Each row is where one point has got to under a steady rotation. How many ticks took it there?
The counts run from 0 to 287.
[125 129 126 115 115 190 115 130 127 131 137 144 142 120 104 122 155 183
 154 135 129 171 121 146 122 159 153 139 135 163  99  54 171]	186
[162 137 185 162 113 126 121 121 158 132 153 119 159 109 136 154  90 148
  85 132 125 140  93 114 135 111 138  96  53 132  84 125 136]	238
[101 116 159 127 159 161 130 167  72 109 141 120 117 121 148 102 115 129
 121 112 110 119 178 141  79 116 148 127  83 162 122  83 136]	146
[107  89 107 111 115 159 140 123 119 112 175 127 142 136 130 161 129 179
 134 114  67 161 109  94 134 160 186 116 147 143  99 116  98]	258
[134 128 189  88 108 152 125 133 188 110 109 152 115  96 118 153 138 120
  95 144  99 138 148 108 133 129 188 118  89  90  99 139 171]	165
[151 151 167 109 158 118 130 131 124 119 127 115 127 134 102 172  52 127
 122 115 119 103 111 102  81 109 155 101 100 145  81 115 129]	116
[112 123 120  75 121 162 117 116 121  61 169 142 122  86  87 128  93 162
 160 108 134 146 141 146 113 110 117 121 148 155  94 123 142]	79
[119  62 157 132 106 149 148 126 117  93 162 122 141 125 162 100 119 163
 123 117 114 192 141 115 139 132 177 129 116 146 114 123 115]	267
[138 129 162 112 100 172 115 105 126 102 158 129 139 103 100 125 138 150
 133 134 150 195 132 143 132 158 138 148 130 162  89  86 172]	194
[175  88 147  98 124 120 171 166 160  99  99 116 100 130  88 144  92 163
 139  95 132 142 130 118 121 122 174  98 118  94 137  95 147]	51
[183 116 170 159  93 127 106 137 150 138 135 125 184 112 133 143 106 150
 105 113 111 140  93  81 132 125 138 103 108 114  83  96 165]	230
[125 149 122  84  88 125 127 123 162 117 184 110  74 148 106 123 132 176
 124 154 108 134 141 175 126 140 105 127 126 105  90  99 116]	69
[110 123 143 142 134 105 136 154 139 134 189 110  82 142 113 189  93 148
 112 116  93 106 107 119 106 120 147  97  92 146 123 118  83]	248
[118 161 145 126 126 141 108 150 149 107 156 137  99  81 165 141 171 168
 170 114 124 109 148 122  74 146 139 109  85 101 109 111 120]	286
[133 103 150  97 134 116 121 140 131 118 140 121 128 174  99 185 111 124
  91 153  59 140 137 105 108 157 140 125 149 130 102 130  78]	126
[150 151 137 134 120 136  69 134 130 130 137 133 172 114 138 112 130 172
 113 155 114 101 122 127  78 114 104 101  80 128  60 103 135]	106
[155 112 142 143  80 146 100 157 143 149 134 145 173 102 114 152 131 169
 137 102  79 101 101  80 118 119 129 101 135 107  98 103 166]	222
[100  93 149 145 119 150  98 168 108  91 190 157 128  77  86 139 133 122
 125 122 121 124 131 153  99  92  95 116 113 168 144 126 135]	211
[158  48 148 117 129 105 101 153 124  73 146 127 135 134  97  99 103 126
 115 156 127 161 157 130 105  94 105 114 158 146 106 105 120]	95
[ 97 125 142 131 150 110 121 144 121  83 178 115  74  74 156 115 144 145
 151 119 144 136 174 140  82 132 147 113 102 145 128 101  98]	284
[134  89 159 131  98 119 149 158 135 129 151 112 112 183 150 151 144 158
 141  93  52 151 135  90 128 158 158 116 116  97 126 113 108]	264
[142 142 173  99  72 123 139 120 150 127 144  91 111  93 170 127 120 157
  86 141  94 143 146 117 131 139 167 105 114  84  93 140 113]	27
[122 134 106 113 130 155 123 170 139  82 124 134 130  82 138 154 180 184
 138 114 114 108 147 142  95 155 145 101  90  92 122 123 105]	40
[113 120 114 159 128 108 105 127 137 133 197 106 109 119 123 169 135 157
  91 167 110 139 131 136 120 152 129 115 100 161  93 102  70]	242
[133 160 176  97 108 156 129 124 154 128 120 128 112 104 154 152 134 126
 119 127  85 131 161  84 120 159 180 129 116  96  81 106 168]	157
[120 127 167 102  81 162 107  94 148 110 188 135 127  95  97 136 123 146
 103 159 124 182 127 150 151 136 127 145 147 156  92 121 145]	201
[124 136 118 105 146 142  94 120 108  97 152 119 155 128 111 178 132 149
 121 162  93 153 135 104  99 169 143 130 135 165  62 116  89]	120
[133 135 136 104 167 105 124 137 120 116 154 108  98 148  97 191  92 130
 117 143  85 118 137 105  83 142 139 115 150 154  91  91  82]	118
[112 113 138 131 133 120 152 163 133 131 170 115  96 167 119 184 116 155
 143  93  63 119 114  93 107 148 163 102 121 120 131 119  94]	256
[113 125 131 116 124 185 106 160 146 122 111 172 144 106 103 120 170 190
 137 143 126 138 113 158 109 126 162 119  85 139 116  86 166]	179
[108  84 135 113 140 126 100 169 155  94 140 142  93  96 104 154 185 132
 100 174 108 150 171 153 113 142 153 133 121 151 138 107 117]	169
[110  85 157 120  93 139 143 106 145 113 171 118 108 117 181  75 108 159
 108 139 119 170 147 129 135 111 189 113 117 127 107 120 116]	274
[139 104  91 109 143 141 125 166 128  86 114 120 125  96 113 151 185 198
 155 120 112 141 147 137 109 170 143 111 130 115 121  86 113]	47
[110 102 129 124 135 147 100 171 161  93 127 157 117 102 115 143 205 143
 109 176 106 146 165 150 113 146 144 129 100 136 130 108 128]	170
[148 114 169  99 149 113 137 161 128 115 132 116 116 184  99 201  94 106
 107 138  76 130 130  97  97 133 134 118 126 130 112 127  99]	125
[155  64 145 154 125 111 115 154 115 129 165 115 137  95 107 133  84 137
 115 117 116 157 123  90 121 105 143 100 181 161 127  72 138]	225
[112  84 118 115 139 124 118 175 160 128 138 145  68 133  81 143 158 152
 112 164 106 130 144 159 107 123 164 125 133 147 162  71 125]	176
[144 106 131 144 144 107  69 153 119 115 163 117 140 126 127 106 136 150
 104 179 121 124 148 145  78 118  88 111 118 153  85  83 101]	104
